A single turn carries every row of the set below to another of its rows. Some are shown first; where does it send the rows asked next?
Z24: [  8   8   5  -3 -23   6 -13  -7  -9  22   8   7 -15   2 -26   0 -12  -3
  18   0  -1  -6  16   0   9  17   5 -27  -4]
Z88: [ -4 -11   8 -14  38  -2   3  -1  -1 -10  -5 -12  10   0  -5  29   8 -16
 -23  -9  -1 -12  -2 -10  -7  -1  -2  23   2]
Z555: [ -1   4  -4  -1 -30   5  24  -2 -18  -8  -4   6  17   4  18 -22   8  -9
   2  -7 -12   9 -16  -5  -8   6  -8 -25  -4]
Z106: [  0   5  12  -5 -17   8 -16 -11 -12  15   0  15 -20   3 -25  -3 -13  -5
   7  -6   4  -8   7  -4  10  19   9 -31  -8]
Z246: [  3   8   5  -9  26   5 -17  -3   9 -15  -9  -9  22 -20  -3  15 -10   6
   9   8  -7  -2   8 -18  -3 -26 -31  25  -3]
Z692: [  1   6  -6   0 -32   5  25  -1 -17  -6  -3   4  18   4  18 -21   9  -8
   7  -5 -13  10 -14  -5  -9   6 -10 -22  -2]
Z97: [ -1  -1 -15   4 -45  20 -19   3  18  -9   6 -17  -5  -7   7  23 -31 -15
   3   8   9   0 -18  10 -10   2  -7  -1  -3]
Z717: [ -5  -6   9 -14  30  -1   2  -6  -2  -6 -14  -9   8   0  -9  27  10 -11
 -16 -11  -5 -13   0 -17 -12   1 -12  34   8]
Z816: [ -6   6  13 -12  31   7 -19  -7   6 -21 -17   0  16 -19  -2  12 -11   4
  -2   1  -2  -2  -1 -22  -2 -25 -27  21  -8]
Z148: [  2   9  10  -4 -23   8 -15 -12 -11  20  -1  14 -19   3 -28  -3 -12  -1
  15  -5   0  -7  12  -6   6  19   2 -23  -3]
Z119: [ -1   5  -3  -1 -32   5  24  -2 -18  -7  -6   6  16   5  17 -22   9  -8
   5  -7 -12   9 -15  -7 -10   7 -10 -22  -3]
Z292: [ -5   4 -11   3 -51  22 -20  -2  14  -7  -6 -10  -9  -7   3  21 -29 -11
   7   4   8  -1 -18   2 -16   4 -17  10   1]
Z489: [ -9  -3  -7   2 -39  22 -20   0  15 -17   0 -10 -10  -7   9  20 -33 -18
  -9   2  15  -1 -27   8 -10   3  -1  -7  -8]
Z857: [  3  -5   2 -12  26  -3   4  -1   0  -1  -4 -18  13  -1 -10  30  12 -10
  -7  -5  -9 -12   8 -12 -12  -1 -15  36  11]
Z319: [-12   0  -4   1 -45  24 -22  -5  12 -14 -13  -3 -14  -6   5  18 -32 -13
  -6  -2  13  -2 -26  -1 -15   5 -11   4  -4]
Z169: [ -4   1  11 -12  39   5 -18  -2   9 -25  -6  -5  19 -20   4  14 -13  -2
  -8   4   1  -2  -2 -14   4 -27 -16   9 -13]
Z36: [  1   4  -6   0 -30   4  25   0 -17  -8  -2   4  18   4  18 -21   9  -9
   5  -5 -12  10 -15  -4  -7   6  -7 -25  -4]
Z655: [  5   5   7  -4 -17   6 -14  -7  -9  17   9   8 -15   2 -23  -1 -14  -7
  10  -1   2  -7  11   3  12  16  12 -35  -8]
Z312: [  4  -9   1 -12  34  -4   5   3   2  -5   5 -21  15  -1  -5  32  10 -15
 -14  -3  -6 -12   5  -5  -7  -3  -4  25   6]
Z116: [  5   3   3  -9  33   2 -16   2  10 -19   2 -14  25 -20   2  18 -12   0
   4  11  -4  -1   6 -10   4 -29 -20  13  -8]

Z717 turns into Z88
Z169 turns into Z116
Now find these:
Z24 turns into Z148
Z555 turns into Z36
Z489 turns into Z97

A single turn carries every row of the set below to another of its rows. Some are shown first; where does it send the rows asked next?
Z157: [ 20  11 -10 -16   8 -26  23 -18 -22  -8   5  17 -21  13 -27 -12  -4 -38
  12  13  -2 -11  19  15]
Z346: [-13   1 -20   3  15 -28  45   6 -14 -12 -42  30 -33   9 -21 -23  10 -19
   6 -14  15  23   7   3]
Z650: [-21  23 -17 -25  41  -9  17 -21 -23   2 -27  -7   9 -11   5  14   4  -9
   8   3  -6   0 -20   6]
Z174: [-26  33  -7 -23  34  -9  20 -20 -19   0 -22  -5   4  -9  -2  14   0 -14
   8   1  -6  -6 -22  -2]
Z212: [-23  28  -3 -18  36  -7  20  -9 -18   5 -23   4  -2  -9  -2  18   5 -12
  17   5  -5  -6 -25   0]
Z334: [ 20  12 -12 -17   9 -26  22 -21 -22 -10   5  14 -19  13 -25 -12  -6 -39
  10  11  -2 -10  20  14]
Z511: [-19   6 -27 -15  28 -37  35 -24  -2   5 -21   9 -27  22 -10 -10  18 -15
 -33 -19   4  16  19  20]
Z820: [ -6   2 -26   2  14 -23  26  -4 -14 -20 -54  15 -28  18 -10 -16   3 -18
  -2  -4  29  21   9  -1]
Z929: [-29  31  -4 -22  35 -11  29 -14 -19   4 -16   3   0 -14  -8  11   4 -14
  12  -4 -13  -5 -24  -1]
Z187: [-27  24 -14 -27  41 -13  31 -19 -23   6 -17   1   6 -18  -4   7   8  -9
   9  -7 -17   2 -20   6]
Z269: [  4  11 -23 -13  -6 -29  24   0 -11  -3  -6  15 -18 -12   8  11 -14  -7
   8  17  11  13  42  13]
Z749: [-17  10 -27  -6  12 -30  42 -13 -14 -23 -43  12 -24  10 -20 -28   0 -22
 -11 -20  15  25  12  -3]
Z567: [-20  18 -10 -20  43  -9  23  -8 -23  10 -23   7   2 -14   1  15  11  -7
  19   4  -9  -1 -24  10]
Z289: [ 14  19 -44 -12   6 -34  12   8   8  -7 -27  22  -3   3  -4   9  10 -18
   9  13  10  35 -14  15]
Z400: [  2  23 -41 -17   5 -42  36   8   7  -3 -11  31  -5 -10 -19  -4  14 -19
   8  -6  -9  39 -12  16]
Z376: [ -2  17 -26 -18  -7 -33  30  -9 -11  -6  -1  10 -15 -16   3   4 -18  -9
   0   8   4  15  46  10]
Z972: [-14  -3 -21  -7  31 -33  35  -5  -1  15 -22  26 -36  22 -10  -3  27 -11
 -17 -12   7  13  13  25]
Z702: [ -8   0 -27  -9  30 -30  18 -17  -1   6 -33  11 -29  31   1   1  19 -12
 -25  -3  19  12  15  22]
Z223: [ -1  12 -21 -14  -6 -32  36   3 -10   1   3  22 -20 -18   0   5 -12  -8
  10   8   2  15  42  13]
Z571: [  4  30 -51 -23   2 -42  22 -13   6 -17 -21   7   6  -2 -10  -5   1 -22
  -9  -2   0  38  -6   9]
Z925: [ 21  11 -11 -17   8 -25  20 -20 -22  -9   3  15 -19  14 -25 -11  -6 -38
  11  14   0 -11  19  15]

Z212 turns into Z929
Z187 turns into Z650
Z820 turns into Z346
Now find these:
Z269 turns into Z223
Z972 turns into Z511
Z571 turns into Z289
Z925 turns into Z157

A single turn carries every row of the set below to another of its rows. Some are shown first; where does it send the rows asked next?
Z248: [ -6  17   2 -17  -1  -2 -19 -23  13  -3  -5  12  15  11]
Z86: [ 32  -5  21  -8   5 -14   5   4  -8  13   7   6  13   9]
Z304: [ 15  -5  12  13  19   1   5  21   8   7 -12   7  25   5]
Z603: [ -9  14 -21 -11 -14   4   1 -26  -3  -2   0 -17 -11  -6]
Z784: [-10  15 -18 -18   4  12  -9 -26   7   4   5  -9  -9  -1]
Z850: [-15  11 -20 -14   5   5   1  -9   3   6  15 -18  -2  18]
Z810: [-14  11 -23  -9 -13  -1   9 -13  -5   0   9 -25  -4  12]
Z766: [  3  -7  20 -13 -11  16 -11  25   6  -7  14  -8  -6 -10]
Z405: [ 13   9 -21  14   0  22  13  18  -7  11 -10 -15   6 -21]
Z498: [  4  -6  21 -15 -10  16 -12  23   8  -7  14  -7  -6 -12]
Z579: [ 22   1  14   9  18   8  -7   1  10   3 -23  17  16 -16]
Z986: [ 25  -1   4  10  -4   2  -4  -2  -5  -7 -30  10   1 -29]
Z722: [ 21  -8  -3  15 -18 -10  11  14 -16 -10 -24  -2   2 -14]
Z42: [ 36  -5  13  -8 -13 -19   5  -4 -19   4  -1   5   0  -6]
Z459: [-10  13 -24 -16  -8   6  -4 -22  -3  -3   6 -16 -14   0]
Z408: [-16  12 -16  -9   4   4   6  -9   6   8  14 -20   5  20]
Z974: [ -9  17 -14 -14   2  13  -7 -33   9   2   2  -9  -4  -6]
Z897: [ 28   5   2  14  -5   3  -8   1  -6  -9 -29  17   0 -18]
Z930: [ -7  11 -11 -12 -29 -15  -6 -16  -7 -14  -8  -1   3  11]
Z153: [ 36  -1  23 -10   7 -10  -2  -5  -4  13   3  13  10  -1]
Z933: [ 12   9 -20  15   5  22  14  20  -4  15  -7 -14  10 -17]
Z164: [ 14  11 -21  12   2  25   9  12  -4  14 -12 -11   3 -27]
Z31: [-14   9 -25 -15  -8   2   2 -12  -5   0  10 -20 -10  11]
Z203: [ -4  15  -5 -16 -18  -7 -17 -27   2 -12 -11   9   4   0]
Z551: [ 12  11 -17  13  11  25   9  17   1  17  -9 -10  10 -18]
Z530: [-12  10  -8 -11 -19 -16  -1  -2  -2  -7   1  -4  14  28]
Z54: [ 38  -1  19 -10  -4 -12  -4 -11 -11   6  -3  12   2 -11]
Z240: [ 33  -6  14  -6  -8 -21   9   6 -17   8   5   2   7   6]
Z976: [ 20   3  10  17  14   3   0  22   5   4 -14  13  20  12]
Z592: [ 15  -9   2  16  -3 -10  16  28  -9   0 -13  -5  16   7]
Z687: [-14  15 -17 -17  12  12  -7 -18   9   7  11 -11  -1  11]
Z762: [-14  17 -10 -13  13  13  -3 -21  14   9  10 -10   6  10]
Z315: [ 25   7  11  14  14   9  -8   4   6   0 -23  21  13  -6]
Z69: [-11  13   0 -13  -2  -8  -9  -8  11  -1   3   5  21  28]
Z947: [  4  -8  20 -14 -14  14 -11  24   5  -9  13  -9  -8 -11]
Z725: [ 14  11 -17  11   9  28   8  12   0  15 -11  -7   7 -25]
Z427: [ 19  -1   0  21  -5  -7   9  28 -10  -3 -15   4  13  13]
Z771: [  4  -6  20 -14 -13  15 -11  21   5 -10  12  -7  -9 -14]
Z970: [ 25   0  -3  19 -16  -6   5  15 -16 -12 -24   5   1  -5]
Z90: [  5  -5  21 -15 -12  17 -13  22   6  -9  13  -6  -8 -14]

Z603 turns into Z974
Z248 turns into Z69
Z784 turns into Z687
Now find these:
Z86 turns into Z240
Z933 turns into Z405
Z986 turns into Z579
Z976 turns into Z427

A single turn carries every row of the set below to another of its rows. Some are shown first; where does it send the rows asked next?
Z56: [-24 -19  -9   8 -22  -4  13  -1  -6 -32  22  -6  16 -23  -5 -10]
Z311: [ -1   9  -7  16  -7  -4  33   5   7 -22  31 -47   4   0  -3   3]
Z719: [-31 -32  12   9  -3 -22  29   7   6 -21  33 -20  10 -33   5   2]
Z207: [-31  -2 -22  -7 -28 -32  18   9 -13 -41  28 -33  26  -3 -24   9]
Z151: [-18 -12 -14  14 -13 -10  21   0 -10 -13  29 -45   9 -51   6  33]
Z776: [-14  -5  -6  15  10 -19  17  29  -2   9  35 -44   5   7 -16  34]
Z397: [ -6 -11   1 -17   6 -13  18  35   5 -17   0 -30   7 -35 -18  11]
Z112: [-24 -32  -3   8 -14 -11  21  32 -34 -24   9 -50  -6 -23 -19  23]
Z796: [-20 -33   1  12  -5  -2  22  19 -45 -29  10 -31  14   1 -13  12]
Z146: [-17 -30 -35  16 -10  -7  21  21   3   1  10 -23  25 -23 -12  33]
Z688: [-17 -19  15  -4  -4 -27  20   8 -18 -21  24 -12  26   6 -34   4]
Z576: [-25 -11 -18  11   1 -29  18  14  -9  16  23 -32  13 -17 -24 -21]
Z587: [-32  -7 -22  12   8 -41  23  -2 -26  -1  33 -32  22 -31 -28   0]
Z549: [-43  13  -1  -5  16 -18  15  27 -10 -20  22 -23  11 -17   6  21]
Z423: [-11  -9  18   9  -8 -32  42  24  -8   2  34 -40  20 -12   5  10]
Z890: [-27  19  -6  10 -25 -18  14  -6  -9 -24  20 -51  19 -27 -11  29]
Z173: [-12  -9  -5  -6  17  -7  -3   9 -11 -31  13 -42  42 -11 -11  22]
Z314: [ 12  -9 -33   2  -7   3  16  12   1 -12  24 -21  10  -5  -4   8]
Z74: [-25  -7  -6  26  -1  -7  28  34 -33 -23  14 -38  -7   3 -15  24]
Z915: [-37 -24 -17 -18 -18 -22  11  12 -19  -3  13 -32   8 -31 -26  38]
Z763: [-22  -9 -31   4   7 -24  29  -5 -10   9  15 -52  20 -15 -31   1]

Z776 turns into Z915
Z796 turns into Z74
Now find these:
Z587 turns into Z576
Z311 turns into Z151
Z549 turns into Z397
Z314 turns into Z890
Z423 turns into Z146

A single turn carries every row of the set below to another of its rows. Some are shown first; where does it send the rows asked next?
Z547: [ -8  15  10   3   9  10  -9  34  -6 -19  22  13  17 -32 -21  -1 -10]
Z310: [ 13  -1  40   6   2   9  19  14  25 -19   7  36   4  -8  12   7 -15]
Z654: [ 14  10  16   1  23  -2  -8 -27  38  -8  28  37  22  -8  -7  -3  -9]
Z606: [-14 -16  27  -6  -3  11 -28 -17  21  -3   9  25  28   7  -5  12 -14]
Z58: [ -3 -18  35  19   0 -13  -9  -5  26  -1   1  23  30 -20 -13  25   6]
Z336: [-21  -7  37 -27  -3  21 -12   8  20  -5  30  23  19 -12  -5   0 -22]
Z64: [ 14  10  12  -7 -14   0  13   4  33   0  27  36  26  -4  -6  30   8]
Z793: [ 20  15  11  14  13  10   1   5  24 -22  34  23  -4 -23 -15  24 -10]
Z622: [ -9   0  39   3   7  20 -36   1  21 -17 -16  27  16 -10 -16  13   1]
Z93: [ -3  31  22  -5  20  14 -25  17  -8 -16  -3  23  24 -30   1  22  -1]
Z73: [ -1  22   2  -5 -20 -21  11   1  14  -3  20   7  24  -8  -9   8 -10]
Z927: [ -2   0  23 -17  38   3  22  -8  11 -14   7  14  25 -19  -7   8  -5]
Z357: [  6  28  33   5  -6   6  -9   0  26   3  35  42   4 -45   4  14  -5]
Z124: [-13  17  26  -8 -26   9 -17   2   8 -22   4  13  -5 -40  -6  16  -8]
Z878: [-26  -1   5  -2   4  20 -37 -11  17 -12  14  18  12 -24 -16   1  10]
Z232: [ -6  18  30   6   6   4 -14  10  17   8   9  21  22 -36 -14  45  12]
Z742: [  2   1  20   3 -34   6 -11  13  12  -6   5  48  21 -21 -16 -11  -6]
Z220: [-25   4  32   9   5  16   5  20  13   0  13   5  16 -25 -13  31  -5]
Z845: [ 15  20  21 -11  18  15  -5  23  -7  -8   0  46   6 -29   6   3   1]
Z805: [ -7   8  21   1   0   5  34  26  14 -15  17   9  15 -11  -8  11  -4]
Z355: [  9   5  15 -18   6  -8 -16  -8  21 -13 -12  18  11  16   1   6  -1]
Z901: [ -1  16  20 -13  10   3  15  22  10 -14  15  22  55 -15  -4   3  -5]
Z754: [ 26  12  13  22  -4  -8  -1  -8   2 -10  30  36  11 -32  -7   8  12]
Z859: [ -6  16  23 -14  27   6 -12 -11  17  -2  21  58  11 -21  16  -5   2]
Z718: [  3  16  17 -16  15   4 -15   4   8 -24  16   5  14 -35  -9 -29  -1]
Z452: [ -2  29  22 -14  -4   2 -18  -5  16   3  21  14 -24 -14  -8   1  -6]
Z81: [ -4  31  20   2  18   7 -10  -5  12  13   9  40  44 -20  12  19   5]
Z531: [  7  17  28 -15  16  26  -9  -7   4   3  -4  20  24   4   2 -12 -15]
Z935: [-17  18  16  -3  -3   5 -17 -16   6 -31  -7  41  12 -19 -11  -9  19]
Z662: [ 16  17  17 -13 -12   4 -15   2   6  -2  13  49  -8 -37   4 -10  -2]
Z590: [ -9   2   6  -3 -10 -22  10  -9  14   7  40  17  21 -19  -4   4 -10]
Z82: [ -5   3  23   5   8   4 -13   0  13  -5  15  15 -33 -17 -13   5  -3]
Z714: [ -9   4  26  12  -7 -11  -1  -4  28 -30  15  14  12 -20 -34  11  17]
Z924: [  2  -6  27 -17  11   1  -1 -12  18  10  21  -1  43 -24  -6  -5   0]
Z823: [ -7  -1  20   1  -7   2 -26 -14  13   8  15  49  42 -16   9  20  -3]
Z63: [  3  -7   2 -15  12 -10  -9  -1   3 -18  -9  31  18   7  -4 -11   3]

Z878 turns into Z927
Z742 turns into Z336
Now find these:
Z718 turns into Z654
Z590 turns into Z82
Z357 turns into Z622
Z220 turns into Z845
Z935 turns into Z924
Z124 turns into Z531
Z81 turns into Z232
Z58 turns into Z547
Z355 turns into Z73
Z662 turns into Z606

